(in the rows, 128 means zero)
Each path below is one point turned by a fixed rotation once a step. After each direction that follows a path, write how fast that rotation turns it, in degrees each step (0 if it stays still).
Each turn is a multiple of 5 degrees from 10 to 175, or 0.
Each row of a path follows its step; steps can be skipped.
path 1
step 0: [135 128 126 127 141 129 124 128 122 108 126 124 133 133 135 125 134 121
 128 126 134 122 130 119 126 124 135 117 121 137 123 130 125 136 135 132
 130 114 115 136 140 132 125 123]
step 1: [123 125 141 133 127 121 121 130 130 120 129 124 132 115 128 122 131 131
 132 130 139 132 136 140 123 133 143 123 120 132 145 123 129 131 125 134
 142 131 124 130 129 138 138 122]
step 2: [130 116 118 126 137 136 124 140 129 128 128 127 122 135 125 128 129 125
 137 136 138 125 130 134 137 120 134 124 127 124 132 132 125 120 134 140
 133 117 135 123 123 131 138 110]
step 3: [131 118 123 139 126 128 118 123 131 126 130 133 121 127 135 124 135 109
 135 118 133 121 132 126 114 122 122 129 117 120 129 119 124 119 131 128
 130 136 116 122 136 136 129 122]
step 4: [140 126 118 133 127 134 120 142 123 121 128 127 133 125 140 135 127 130
 127 133 115 128 131 133 117 124 130 117 128 121 135 128 125 135 139 134
 138 123 120 137 125 140 131 135]
step 5: [137 124 123 116 144 123 124 135 124 118 126 132 120 125 129 122 132 127
 136 129 135 134 122 129 113 121 135 127 128 130 137 126 136 131 114 122
 144 135 133 127 133 132 129 124]
step 6: [132 116 123 117 122 136 122 126 128 122 131 133 127 122 140 129 127 132
 138 133 132 117 134 130 127 134 144 136 135 128 130 117 129 133 143 130
 130 127 130 123 136 130 126 110]
step 7: [123 121 113 142 133 133 120 120 126 123 124 135 131 135 130 132 120 126
 137 135 128 128 122 130 125 123 141 135 120 132 137 139 120 124 126 129
 135 133 109 130 134 127 126 122]
step 8: [146 126 126 125 134 134 118 128 123 113 124 123 132 128 139 119 116 120
 120 134 134 133 133 127 132 129 131 124 119 117 136 121 130 133 122 135
 121 121 118 128 134 130 134 127]
step 9: [134 117 133 139 133 125 126 139 132 115 115 130 127 119 131 126 131 140
 141 130 134 128 136 122 117 124 137 126 129 139 137 123 125 115 124 130
 126 122 130 128 132 133 136 130]
[131 129 126 129 130 129 127 124 131 127 130 127 129 129 130 132 130 126
 126 129 126 128 132 127 128 128 126 124 127 128 128 128 127 130 125 128
 127 129 124 130 129 125 130 131] | 90
[135 129 128 125 130 128 128 130 130 127 129 128 124 127 127 128 129 128
 128 127 129 126 129 129 130 130 129 129 129 127 130 128 128 123 126 128
 127 127 130 126 127 123 130 128] | 110
